Some points, one per row:
[  20   28   62   16  -31 -107  115 -127  -39  -14  110 -127  -45  -23  -25   37  -69]
[-30  -9  15  -1 -29  20 -25  30  27  37  32  28  -2  44   2 -35  42]
[ -46  -95  -23   -3   18   62 -108  102   37  -18  -94  103    6   11   44  -41   87]
[ -49  -56 -101   46   51   90  -76   27  -23  -20  -81   50  103  -55  -67  -74   52]
[ 60  26   4   3  -8  26  75  86  23  26   6 -18 -11 -18   7  54 -20]
[ 16   7  22  21 -16 -19   9  17  -3 -20 -13 -17  41   4  32  21   2]
[-20 -13 -41 -19  30 -28 -41 -33  20 -36 -18  10   2   7 -39 -27  -3]
[  30   74   80   14   50 -115  127 -127   36   87   96 -127  -56   43   67   11  -40]
[-23 -28 -78 -19  31  13 -77  16  21 -31 -58  43   6 -13 -39 -29  15]
[ 19  10  41  65 -38 -21  11  -8  19  61 -11 -71   9  24  53  -6  -8]
[ 14  22  34  12 -15 -20  15   8  -8 -40  -9 -20  38  14  28  28  -6]
[ 41  -2  -1  18 -24  19 -48  17  14 106 -60  82  -7  28  12   8   7]
[ 42  14  51 -27 -12 -32  30 -55 -45  37  57  14 -47  10 -28  54 -40]
[  23   63   43  -26   46  -55  116 -127  -14   70  127  -92  -49  -22  -27   11  -52]
[  41   65   41   -1   18  -51   36 -127    4    6   30  -48  -24    9   22   44  -45]
[-37 -25  16 -25  16 -45   7   3  48 -81   2 113  40   9 -48   7 -13]
[ -42   38   90  -14   17 -124   85 -127   12  -91  127 -127  -31   49  -51  -14  -67]
[   0   64  115   25    6 -107  100 -127  -21  -52  126 -127    4   35    8   26  -59]
[ -51  -17    0  -39    1   16    9   29   -4 -127   82  -43   -8  -17  -33  -17   -3]
[  33   20   27   69   27  -64   55 -127    9  122  -35  -27  -30   24   13   13  -23]
[ 17  -8  -1 -25  24  -1 -39 -85   1  12 -10 -38 -39  -4  23  27  -3]
[ -5 -24 -58 -37  43  46 -88 124  25 -74 -82 117  -7  -6  16 -10   9]
[ -21  -44  -85  -22   -4   94 -107  127   10  -26  -75   24    3  -28  -45  -14   48]
[ 49 -43 -17  46 -21  49 -98  72 -27  58 -72 106  34  37  43  -6  14]
[  22   42   80   15  -13  -76   53 -122   15   74   75  -17  -60   54  -16   12  -57]
[  15   39   80   42  -51 -105  110 -127  -47   86   43  -77  -19   53   32  -12  -19]
[  0  90  78  36 -44 -50   5 -32  31  95  24 -12 -57  95  11 -45 -33]
[  9 -39 -62   7  40  61 -76  66  39 -99 -29 109  65  13  58 -41  25]
[  11  -24  -96  -24  -26   93 -127   86  -12   31 -127   40   33  -49   28    0   38]
[ 16  -8   0 -14  28 -26  50 -60 -51  11  29 -23 -27 -34 -18  17  -2]
[ 15  25   4 -54  -9  15  15  90 -24 -37  21  42   1 -25  23  25 -15]
[ 46 -21 -43   6 -33  41  -8  90  -2 -44 -22 114   1 -10  -9  85   3]
[ 56 -41   4  47 -31  23 -68  41 -44  51 -39  78  23  43  38   5   3]
[ 72   3  20 -20 -14 -35  11  -8 -54 -32   7  -5 -22 -22  41  99 -46]
[ 25   4 -31 -46 -12  46 -42 127 -27 -22 -32  86  17 -21  23  26   8]
[-21 -27  30  -2  -7 -30   7 -61   3 -48   2 -44  17  24  10   5  17]
[   5   -6    4    8   39  -24    7  -54   24 -117   63    7   18   40   64  -38  -24]
[  16   10   18  -33   25  -29  -18 -112    0    5   13  -66  -42    3   16   39  -11]
[ -1 -18 -51 -21  49   4  23  57 -22  27 -36   4  35 -46   1 -36  11]
[   7    6   43   -7   38  -63  107 -121  -57    9   93  -84  -40  -25  -27   19  -41]
[ 42  21 -19  -5  28  -1 -10 -66  16  18 -46  28   2 -12  35  45 -15]
[-26 -20   8   5 -37  11 -72 -14 -12  -2 -20 -30   3  29   7 -16  13]
[ -19   74   87   11   71 -120  127 -127   11  -14  127 -127  -47   31  -37  -18 -127]
[ -11   -6   68  -18  -43  -44    9 -102   28 -127   82  -88  -57   61   22   55  -17]
[ -12  -73  -73    5  -50  105 -127  127   -4   25 -127   81   39    2   29  -23   77]
[ -5 -17 -56  -1  63  32 -39 -24  36  41 -71  34  23 -15 -22 -32 -15]
[ -3  33 -15 -59  23 -36  57  13 -13  33  37 -31 -56 -29 -41  20 -16]
[  2  98  87  39 -39 -66  20 -36  29  99  33 -22 -74  94  -6 -38 -49]
[ -23  -73  -19  -45  -18  -46    5   87    2 -104  -37  101   -3  -24 -108   41   15]
[-24  23  24   0 -51   9  15   2  -6  28  73  42  25  14  11 -27   3]
[ -2 -25 -45   2  23  31 -48  38  25 -94  -1  60  43  28  64 -48   9]
[ -43   66   46   13   29 -122  127 -127  -11   32  112  -79  -26  -38  -49  -33  -59]
[-20  12  29  11 -60 -16   0 -60   2 -17 -23 -22  -5  17 100  36  44]
[-34   2 -13  -2  38 -23   6 -79   3  13  21  -5 -48  17 -46  -9 -15]
[ 46 -39  19  53 -15  34 -71  39 -31  23 -31  77  27  43  41   7  -6]
[-39 -13 -30 -12  35  -7 -10 -46   4   9  -7  18 -34  10 -50   1   0]
[-48  11 -14 -21  23  44 -54  73 -35  22  42 -27  14  -3 -33 -54  -5]
[ 48 -45  14  30  13  28  36  51  33   3 -15 127  49  -9   3  52   0]
[-36  13  20   8 -70 -15  -1 -47  -7 -24 -28 -25  -9  16  97  29  46]
[ 18   9  10  25 -42  12  15  44  22  12 -19 -26  -1   3  24  15  33]
[ 15 -46 -72 -22   8  59 -31  78 -45  45 -81  60   2 -65 -14   6  42]
[  4 103 110  35 -32 -87  48 -88  29  68  86 -55 -82 112  11 -31 -67]
[ 50 -16 -12 -29 -26  28 -47  54 -34  54 -50  95 -29 -19 -17  53   8]
[ 11  17 -31  -7  46  -8  63 -30  -9  20  12 -48  12 -48 -22   5   0]
[  4   9 -49 -19 -19  33 -78 -21 -22  25 -70 -28  11 -37  32   3   0]
Here are 40 more points, each followed by its number:
[-27   3  50   9 -43 -30 -43 -67 -17   1  25 -72 -14  50   9 -11 -16] 0
[  8  21 -21 -12  55 -20  95 -64 -12   1  53 -76   6 -49 -20   9 -16] 1
[ -25  -53   28  -47   -4  -85   51    9    0 -112   18   63  -22  -11 -114   60  -16] 2
[  16  -37  -36   32  -29   85  -25  114  -18   75 -113   97   55    1   24   39   64] 3
[  52   98   89   11  -55  -18   92  -68  -34   92  126 -125  -68   27  108   20  -37] 4
[ -22  -78  -72    6  -45  101 -127  127    0   43 -127   87   40    1   33  -27   83] 5
[ 18  44  19  33 -53  22 -90 102  36 111 -90  87 -29  73  20 -38  10] 6
[ 10 -14  -3  -9  37 -21  66 -60 -46   4  47 -31 -26 -36 -16  20 -12] 7
[ -17   31   24   -8   75  -88  101  -89  -24   -2   93 -103   -2   -7  -21  -32  -54] 8
[ -51  -37 -127   -6   12  127 -127  127   25   57 -127  127   94  -37  -31  -39   99] 9
[ -21   46   57  -13   78 -110  127 -127  -35  -11  127 -127  -20   -2  -22  -36  -79] 10
[-51 -65   3  -4   9  23 -48  24  37 -16 -24  50 -14  23  41 -36  54] 11
[-38  -6  -1   8  17  35 -80 -34  25 -47 -10  37  20  37  31 -26  15] 12
[-43  21 -21   9   5 -40  97 -26  -5  58  -3  15   9 -67 -39 -33 -15] 13
[-49 -32 -58  59  47  43 -15 -49 -21 -33  -9  -2  71 -39 -66 -63  12] 14
[  19  -38  -30   49  -64   27  -27   76  -34  127 -127   64   34   16   59  -24   69] 15
[-52 -59  32   0  22 -19 -22 -32  29 -35  18  19 -22  33  43 -42  39] 16
[  25  -59  -80  -25   19   62  -34   92  -38   39 -100   66   10  -73   -1   29   50] 17
[ -52  -22    6  -46    4    4    2   19  -13 -127   90  -56    0  -16  -28  -12   -8] 18
[-36 -77 -34 -18 -14  97 -89 126  23 -72 -40  -4  31 -31  36  -9  77] 19
[ 25  -9 -62 -27  29  62 -18  32  -5  96 -23  35   6 -56  -4   1  32] 20
[ -35   14  127  -45    6 -127  127 -127  -20 -127  127  -78  -69   22 -127   55 -115] 21
[ -20  -46  -94  -10   22   57  -96   62   11   24 -116   98   -8  -15  -48  -14   39] 22
[-26 -26 -20  -8  44  -3 -17 -35 -43 -27  26 -41  21 -10 -31 -45  -5] 23
[ 34  23  90  58 -34 -82  40  14 -36  30  10 -40  -7  39   5  30 -27] 24
[ -3  -7 -14 -25  50  13 -27  40  19 -92  -9  46 -27   8  16   0 -18] 25
[ -51    5   43  -43    4  -26   55  -46  -12 -127  127  -96  -23   -5  -34   -7  -27] 26
[   1    7   13    3   32  -30   13  -57   19 -116   88   -2   18   45   54  -35  -30] 27
[ 50  26  15  17  36 -14  55 -75  62 115 -59 -36 -26   8  97  15  16] 28
[ -54   -8   18  -46    3   -2   31   -7   -4 -127  109  -63   -4  -10  -38  -12   -9] 29
[-38  22  -7  13  19 -48 120 -48  -6  61  25   0 -11 -65 -31 -35 -17] 30
[ -48   60   38  -12   -9    0   55  -46    8  -38  107 -100    3   -4   42  -52   -7] 31
[ -25   68   25   44   -4  -18   36  -81   61   11   58 -109   -3   -3  -22  -33  -50] 32
[  16  -30  -14   49  -43   52  -75  103   30   63 -111   14   33   11   53  -15   46] 33
[   0  -52  -93  -20   43   47  -49  127  -17   44 -119   74   61  -52    7  -52   50] 34
[ 58  31  18  -7  -5  17  82  80  29  20   7 -19 -14 -19  -5  67 -13] 35
[ 14  12  16  15 -12   3 -21  52 -12 -21 -51   6  44   5  27  22  14] 36
[ -55   37   44  -12   50  -92   94 -127    2  -25  113  -82  -80   33  -73   -2  -64] 37
[  39   53   15    9   48  -46   81 -102   58  117  -17  -56  -31   29   78   16   10] 38
[ -41  -13   59   -3    6  -16   40  -44   18 -120  127 -127  -11    7   12    2   -8] 39
Which of these numbered points is nearest to each point below, ignoring the direction in which the first points spread most? Its number follows each.
[ -5 -12 -39   5  62  18 -31 -53  26  32 -29  10  19 -16 -22 -33 -18] > 22
[ 38   8 -22  59   6  37 -22  35 -38  87 -27 -84  -3 -40  -3  -9 -36] > 33
[  29  -52  -55   45  -64   46  -66  102  -32  127 -127   95   58    1   49  -22   92] > 15
[-42  -9 -36  -8  50 -22   4 -70  -9  15   4   0 -44  19 -63   0 -20] > 22
[ -3   5 -25   1  66   7 -13 -59  39  16 -12  -4  14 -14 -26 -28 -32] > 22
[   4   37    1  -14   -6  -22  -23 -116  -21    0    6  -70  -11  -17   16    5  -48] > 0
[   2    8   13    7   35  -20   18  -64   24 -122   97   -8   21   36   53  -35  -28] > 27
[-10 -21 -48 -14  53   9  -2  67 -24  37 -48   6  37 -29  -9 -39  18] > 34
[  7  84  72  37 -45 -22 -25  10  37 104 -15   5 -59  93  14 -45 -20] > 6
[ -62  -11  -22   46   53   -2   33 -117  -25  -55   54  -53   55  -30  -78  -54  -21] > 14
[-54 -43  69   2  18 -50  17 -70  23 -38  59  -4 -34  37  39 -38  20] > 16
[ -37  -79  -84  -37   -5  114 -108  127    8 -127  -65   64   42  -46  -18  -12   62] > 26
[ 52  27  15  -4  -8  13  79  68  18   9  20 -12 -24  -5 -14  61 -29] > 35
[ -29   64   32   36  -14  -23   57  -95   65   -2   94 -111    4   -3  -20  -31  -56] > 32
[ 12  74  47  41 -40  -6 -35  28  37 101 -46  21 -44  83  15 -43 -18] > 6
[ -19  -59    3  -49   -7  -60   24   51   -3 -111   -1   71   -1  -14 -113   47   -8] > 2
[ 11  69  48  33 -50  -9 -49  42  38  92 -33  27 -47  88  10 -49  -7] > 6
[  -1  -26  -20    6   35   19  -30   11   26 -109   43   55   29   34   61  -46   -1] > 27
[ -43  -69  -72  -41   -9   98  -95  127    1 -127  -31   39   28  -49  -25  -20   54] > 26
[ 54  17 -17  -8 -11  36  56  98  32  25 -15   7 -12 -34  -2  65  -4] > 35
[-21  34 -12  33 -27  31  -7 -10  70  30   9 -53  16 -21 -12 -39 -16] > 32
[ 12 -17  -7  48 -21  47  10  47 -17  58 -66  55  44   6  12  34  36] > 3
[  8  24  67  15 -15 -49  30 -35 -16 -42  28 -59  14  24  30  33 -34] > 36
[  44   60   48   12   51  -63  127 -127   42   91   48 -103  -35   20   83   17  -15] > 38
[  6  22  62  27 -11 -55  40 -42 -19 -36  42 -63  28  24  15  24 -33] > 36
[ 23 -57 -54  15 -45  40 -44  61 -28  20 -95 -33  26 -64 -13  35  36] > 17
[ -65   14   21   44   67  -39   92 -127  -17  -65  111 -103   31  -16  -96  -54  -50] > 14
[ -63  -18   95   -1   30  -83   50 -127   30  -44  111  -46  -43   55   26  -50    0] > 16
[ 27  14 -38 -19  43  38   5 -17   4 108  10   8  -3 -43   6   7  12] > 20
[  31   80   85    9   60 -110  127 -127   37   86   99 -127  -62   29   73   16  -44] > 38
[ 12  27  -6 -24  47  -8  63 -70 -12  92  79 -23 -22 -38 -15   5 -11] > 20
[ 14  53  72  19 -30 -73 103 -62  14  -4  84 -95 -18  19   5  17 -15] > 36
[-12 -26 -62 -24  56   6   2  81 -26  32 -60  38  43 -45  -9 -44  21] > 34
[ 51  40  40   1   4 -22 127  11   3   4  82 -80 -35  -8 -23  71 -55] > 35
[ -6  14   6 -26  51 -23 -17  10   8 -91   5  32 -32  18   4 -13 -30] > 25
[  -1   16   -2  -25   56  -13  -11   16   12 -104   18   23  -23   14    5   11  -41] > 25
[ -34  -99 -111  -48  -18  127 -127  127    8 -112 -124  102   57  -63   -7  -19   87] > 26
[ -51   -5   22  -41    4  -10   33  -19    0 -127  126  -76   -8   -9  -32  -19  -20] > 29
[  16   38    7   29  -44   44  -98  117   42  118 -112  104  -28   69   23  -47   36] > 6
